One vector is turned by the same rotation once a step. Each row is the vector after some number of steps, and that number follows the row.
The counts run from 0 to 378.
[133 142 144 137 100  87  89 171  98 140 162 102  99 132 126 160 149 142
  89 131 131 175  75 135 140 106 126 154 158  99 157 137 145 132 143 122
 162 130 115 150 176 174] => 36
[149 162  88 185 136 150 105 135 109  95 139 160 151 133 132 187 162 126
  72 126 113 125 132 112 118 123 151 105 148 144 164 138 158 120  78 102
 137 112 123 160 136 148] => 297
[113 144  84 195 118 103 142 159 121  81 105 169 150 120 115 160 118 118
 107 150 124 113 147 150 114  88 123 105 143 129 132 152 156 140 171 121
 115 139  91 179 148  86] => 72
[101 161  99 154 149 111 136 114 110 159 136 115 129 167 104 193 109 133
  96  93  98 107 129 147  99 103 152 125 164 136 174 145 122 149 131 116
 138  67 137 147 161 145] => 237
[141 141  94 200 150 124 120 112 129 126 152 155 127 120 119 185 155 133
  81 131 121 141 125 130 140 125 140 111 130 139 157 148 152 131  99  98
 138 107 107 205 167 148] => 161
[ 94 158 132 139 141  80 107 158  89 129 145  96 100 132 108 191 113 133
 106 120 112 124 102 127  80 109 143 131 160  98 180 150 131 137 137 148
 136 105 146  88 146 163] => 44
[ 88 143 124 148 112 103 114 170 105 154 145 124 120 115 126 148 153 136
 108  84 119 156  85 140 123  83 111 135 159 106 154 101 137 159 182 127
 149  94 104 178 109 131] => 326
[113 146 125 160 100 121 106 207 119 104 116 114 106 127 147 151 147 133
 132 137 123 137 130 163 104  75 164 147 155 122 140 156 155 130 156 116
 166 142  79 117 149 158] => 132
[129 168  89 169 137 132 118 113 128  89 111 134 127 150 120 191 136 130
  92 147 110 101 135 125 114 131 147 108 118 146 137 158 152 127  85 106
 121 119 114 187 164 169] => 301
[ 94 174 124 101 116 101  91 151  94 135 128  79  91 148 107 175 132 130
 108 110 101 125  64 125  99 118 123 127 146 101 146 126 126 143 131 136
 128 101 128 145 139 184] => 187
[120 148 102 135  84  97 115 150 134 124 111 128 103 142 128 153 150 128
 107 123 131 159  93 154 135 104  92 130 117 116 129 134 142 156 149 116
 149 132  80 227 163 138] => 171
[102 159 114 149 105  95 125 189 134  71  96 117 104 121 134 161 130 114
 143 149 122 106 140 163  90  83 143 127 126 119 126 162 148 135 149 126
 137 155  73 146 161 144] => 363
[117 154  99 191 107  94 107 153 122 104  93 132 107 150 121 168 119 117
 124 187 115 118 124 111 106 140 130 125 128  86 159 179 131 130 127 123
 109 135 105 110 174 144] => 351
[ 91 149  91 185 129 117  94 157 120 144  84 104  87 137 108 167 138 132
 146 138  92 103 100 109  92 151 126 123 117  84 160 154 101 153 119 143
 121  99  94 125 123 161] => 340
[125 140 110 171 142  68 114 124 111 126 145 137 103 115  98 184 120 129
  79 149 128 151  80 105 124 144  95 108 119  86 166 149 142 142 126 132
 119 127 135 176 163 131] => 259
[136 180  77 150  98 156  76 164 104  84  96 147 132 159 151 168 167 122
  91 129  98 132  95 102 113 124 136 115 147 111 154 136 152 122  83 113
 124 121 111 146 126 144] => 58
[ 90 154  73 197 130 132 125 127 138 143  90 133 109 147 100 160 131 125
 135 128  87  90 127 135 105 118 137 112 134 138 134 147 103 157 138 126
 108  85  92 192 133 138] => 11
[105 141 116 184 133 110 131 157 111 140 146 130 121 120 119 164 124 137
 106 109 111 123 147 168 115  68 166 139 184 150 153 149 154 145 180 112
 153  90 114 149 162 136] => 230
[ 89 141 116 150 103  71 122 184 108 150 125 116 106 122 131 148 123 135
 114 115 133 151  86 148  96  88 116 136 156  81 171 141 133 150 189 147
 139 121 105 119 137 112] => 38
[ 77 147 110 180 132 123 110 193  98 122 120 119 111 115 119 165 134 120
 136 118 103 116 113 118  81 100 150 115 168 100 168 131 134 142 157 150
 130 107 104  97 102 130] => 49
[ 91 138  98 223 126 112 105 162 109 127 102 137 100 114 107 155 129 124
 127 158 104 120 101  85  99 133 122 110 146  85 165 137 123 136 152 154
 109 114  98 125 113 126] => 344
[126 160  95 141 138 140 101 123 109 149 148 122 125 143 120 180 154 140
  91  74 102 133  97 129 124 113 142 118 151 136 158 124 133 135  96 112
 154  83 115 189 125 154] => 240
[ 82 169 100 129 115 117  87 181  85  99 109 117 123 141 122 161 124 111
 113 104  95 107  83 102  84  96 124 108 148 100 159 117 137 136 142 156
 116 110 122 122 102 125] => 50
[151 145  99 165 119 121 114 136 115 102 140 157 138 129 133 165 153 135
  76 132 124 148 116 140 145 101 122 116 137 145 128 138 163 132 125 104
 135 133 106 227 180 136] => 308
[108 139 116 156 121 114 125 168 136 146 131 110 111 108 131 157 148 145
 134  84 117 136 130 173 117  72 151 139 138 141 145 121 137 148 156 115
 168 102  74 191 124 139] => 87
[123 182  76 151 122 126  97 136 107  69  96 147 143 166 126 187 126 112
  86 135  97 104 112 106  98 136 122  93 120 105 158 145 152 125  88 128
 105 127 128 148 145 134] => 62
[115 169  71 176 114 155 101 168  99 100 111 174 158 145 145 156 159 126
  98 106 102 124 114 111 103  97 137 103 167 126 159 122 150 133 125 123
 136 102 113 138 104 102] => 292
[113 156  78 174 116 109 122 119 119 135  98 160 133 161 111 156 123 119
  92 124 111 120  84 118 124 124  92 106 138 114 151 129 124 163 150 135
  99 100 110 208 140 103] => 16
[137 145  88 202 101 126 115 193 126  79 108 165 132 117 152 148 156 120
 112 157 130 142 128 131 110  98 126 120 139 113 147 148 161 129 134 111
 138 144  79 160 136 117] => 212
[115 165 118 110  79  85  97 198 120 105 108 105 105 142 158 146 155 132
 121 121 130 155  84 149 101  90 121 141 134  90 148 137 146 133 140 128
 150 144  82 138 143 141] => 273
[108 154  95 164 122 130 123 148 138 156 121 122 123 143 141 160 153 145
 126  89 101 126 143 168 108  81 171 152 165 146 160 144 133 148 141  97
 177  84  89 152 149 151] => 234
